[134  91 129  91 108 128 156  91 151 129] = k_490
[177 146 177 147 138 112 154 100  96 165] = k_337
[ 49 128  91 129 156 161  90 134 151  81] = k_929
perm: [ 91  91  91 108 128 129 129 134 151 156]  k_490
perm: [ 81  49 128  91 129 156 161  90 134 151]  k_929
count k_490: [91]  3

[143  85 116 101 141  54 160] : k_583
[143 117 159 101  54 141  85] : k_924
[100 100  95  52 122 118  71] : k_172
[ 95  70  52 100 122 100 118] : k_85
[ 69 118  52 122 100 100  95] : k_178
[141 117  85  54 160 143 101] : k_938
perm: [160  54 141 101 116  85 143]  k_583
perm: [101 143 160  54  85 117 141]  k_938
perm: [122 118  71 100 100  95  52]  k_172
perm: [ 95 122 100 100  52  70 118]  k_85
perm: [160 143 101 141 117  85  54]  k_938

[114 119 134  93 145 161 115 142  83 104 117  99 136  90 104 155 149  95
  91  85] = k_975
[ 85 157 138 131 115 106  99  88 117 190 158  88 115 182  95 137 116 104
 193 183] = k_647
[ 95 114 101 139 105 153 106 118 100  90 176 139 201 140  91 140 190 128
 138 130] = k_848
[171  70 170 142 158 120 170 171 181 128 104 164  92 127 172 111 118 174
 111 131] = k_211
[ 70 171 111 142 158 170 172 120 181 111 104 171 131 128 174 127  92 117
 164 170] = k_144
[115  88  95 131 157 182 116  85 193 104 138 158 190 117 115 106  99 183
  87 137] = k_346
[171  70 170 142 158 120 170 171 181 128 104 164  92 116 156 113  84 142
 113 122] = k_995
[ 90 158 101 115  88  89 102  75 109 155 129 106 109 159  94 110  94 120
 169 160] = k_773
perm: [183 193 104 116 137  95 182 115  88 158 190 117  88  99 106 115 131 138
 157  85]  k_647
perm: [ 70  92 104 111 111 118 120 127 128 131 142 158 164 170 170 171 171 172
 174 181]  k_211

[113 141 153 110 148 126 140 144] = k_916
[186 186 174 114 186 149 199 158] = k_874
[134 131 127 141 137 128 109 139] = k_245
[138  98 127 123 126 132 142 169] = k_955
[132 139  98 126 169 142 127 123] = k_728
[ 98 132 138 127 170 142 126 122] = k_704
[123 126 138 132 142 127 170  98] = k_398
[101 124 159 100 136 143 132 103] = k_651
[120 122 174 135 141 120 149 148] = k_180
perm: [169 142 132 126 123 127  98 138]  k_955
count k_874: [186]  3
count k_704: [132]  1
perm: [ 98 123 126 127 132 138 142 169]  k_955
perm: [ 98 170 127 142 132 138 126 123]  k_398
count k_398: [138]  1

[144 152 173 174 173 169 131 158 182 146 173 188 121 133 136 152 132 174
  87 179 157 156 165 168 164 110 152] -> k_217
[ 78 167 172 145 165 107 131 161 177 170 113 120 107 182 145 178  66 107
  85 117 100 176 170 120 182  75  75] -> k_298
[ 75 107 178 172 167 120 113 182 176 107 100 170 170 166 117 177 120  78
  85  66 145 107 161 145  75 131 182] -> k_675
[171 204 109 100 156 192 145 160 108 201 176 103 117 117 201 126 187 149
 113 120 104 204 146 188 192 149 111] -> k_761
[107  66 171  85 178 170 170 120 167 131 161  75  78 100 113 145 176 107
 177  75 182 107 120 166 145 182 117] -> k_984
perm: [177 120  78  85  66 145 107 161 145  75 131 182  75 107 178 172 167 120
 113 182 176 107 100 170 170 166 117]  k_675
perm: [ 66  75  75  78  85 100 107 107 107 113 117 120 120 131 145 145 161 165
 167 170 170 172 176 177 178 182 182]  k_298
perm: [182  75 107 178 172 167 120 113 182 176 107 100 170 170 166 117 177 120
  78  85  66 145 107 161 145  75 131]  k_675
perm: [131 176 145 117  66  75 170 177  78 107 167 107 107 170 100 113 182 120
  85 145 166 178 182 120  75 172 161]  k_675

[110  89 129  94] : k_649
[ 95 110  89 129] : k_242
[ 89  94 109 129] : k_700
count k_649: [94]  1
perm: [109 129  89  94]  k_700
perm: [ 94 110  89 129]  k_649
perm: [ 94 129  89 110]  k_649
perm: [ 89  95 110 129]  k_242

[171 115  98 158] = k_881
[100 169 120 165] = k_164
[172 158 115  98] = k_92
[186 132 132 106] = k_4
[172 158 158 158] = k_465
[112 184 157 139] = k_14
count k_465: [158]  3
perm: [ 98 115 158 172]  k_92

[121 134 172 129  59  98 162  79 113 142 135 151] = k_640
[112  97  58 160  99 107 137 130 109 162  99  70] = k_893
[172  72 156 107  57 107 113 119 176 152 121  94] = k_421
[159  84 146  64  64 117 129 121 168 132 138 105] = k_155
[132 116 119 131  97 124 132 167 146 126 133 123] = k_44
[ 98 151  59 134 120 135 113 134 142  79 151 162] = k_293
[161  70 137  97  58 112 107 109 162 130  99  99] = k_201
[ 89 149  65 108 128 157  92 183 152  67 127 159] = k_446
[131 146 119 145 129 124 132 129 146 126 133 110] = k_710
[126 116 129  97 132 119 133 124 130 131 146 123] = k_393
[ 98 151  59 134 120 135 113 172 142  79 129 162] = k_974
perm: [ 58  70  97  99  99 107 109 112 130 137 161 162]  k_201
perm: [123 133 126 146 167 132 124  97 131 119 116 132]  k_44
count k_155: [168]  1
count k_44: [132]  2
count k_293: [151]  2
count k_710: [146]  2
perm: [ 59  79  98 113 120 129 134 135 142 151 162 172]  k_974

[ 93  72 141  95]  k_53
[ 51  82 156 157]  k_22
[ 49 107 147 145]  k_169
[161 161 161 161]  k_349
[ 80 150 123 140]  k_158
[93 72 72 95]  k_823
[147 147 147 147]  k_750
[148 148  46  86]  k_160
[141  95  87  92]  k_524
[183 177 173 191]  k_55
[ 92 110 169 171]  k_244
count k_750: [146]  0
count k_160: [148]  2
perm: [ 95  93  72 141]  k_53
count k_349: [161]  4
perm: [191 183 177 173]  k_55
count k_160: [86]  1

[119 107 143  85 138  92 131 114 120 143 114  87 135 143 129 127 126 114
 118 115 161 105] -> k_685
[128 165 153 136 131 144 127 119 126 128 158  89 126 126 161 134 115 128
 122 147 168 120] -> k_834
[122 123 125 110 129 172 144 120 122 111 145 129 129 115 115 126 128 166
 129 174 122 138] -> k_243
[136 158 168 134 165 127 115 128 122  89  93 119 134 127 120 136 147 136
 161 144 126 126] -> k_671
perm: [120 168 147 122 128 115 134 161 126 126  89 158 128 126 119 127 144 131
 136 153 165 128]  k_834
count k_685: [114]  3
count k_834: [128]  3
count k_671: [134]  2
perm: [110 111 115 115 120 122 122 122 123 125 126 128 129 129 129 129 138 144
 145 166 172 174]  k_243
count k_243: [129]  4

[126 115 124 134 134 131 121 118 117 105 124 147 121 129 116  99 119 121
 126 123 138 127 122 122 134 134 142 136 124 127 138 130 114 100 136 120
 120 133 127 117 137 118 123 130 131 133 126 118 132 119 134 131 127 133
 121]  k_517
[134 128 128 129 126 122 133 134 125 138 124 126 126 125 125 134 135 129
 123 125 130 130 122 134 126 128 127 120 119 131 130 129 120 126 131 130
 126 117 129 130 129 122 132 137 132 127 131 129 120 131 127 131 134 133
 133]  k_230
[129 140 123 119 120 126 135 140 141 131 128 108 136 128 148 156 130 136
 130 128 126 130 126 137 122 120 119 112 130 133 121 128 144 152 118 138
 125 125 125 139 114 129 129 133 126 125 133 135 118 138 120 125 125 124
 134]  k_305
[132 164 122 106 107 121 149 160 163 156 132  74 149 126 179 208 141 151
 133 133 114 133 128 150 112 108  97  90 136 139 107 127 174 201 100 153
 130 133 123 161  93 140 134 137 120 118 139 150 106 153 108 119 124 115
 147]  k_741
count k_230: [119]  1
count k_517: [134]  5

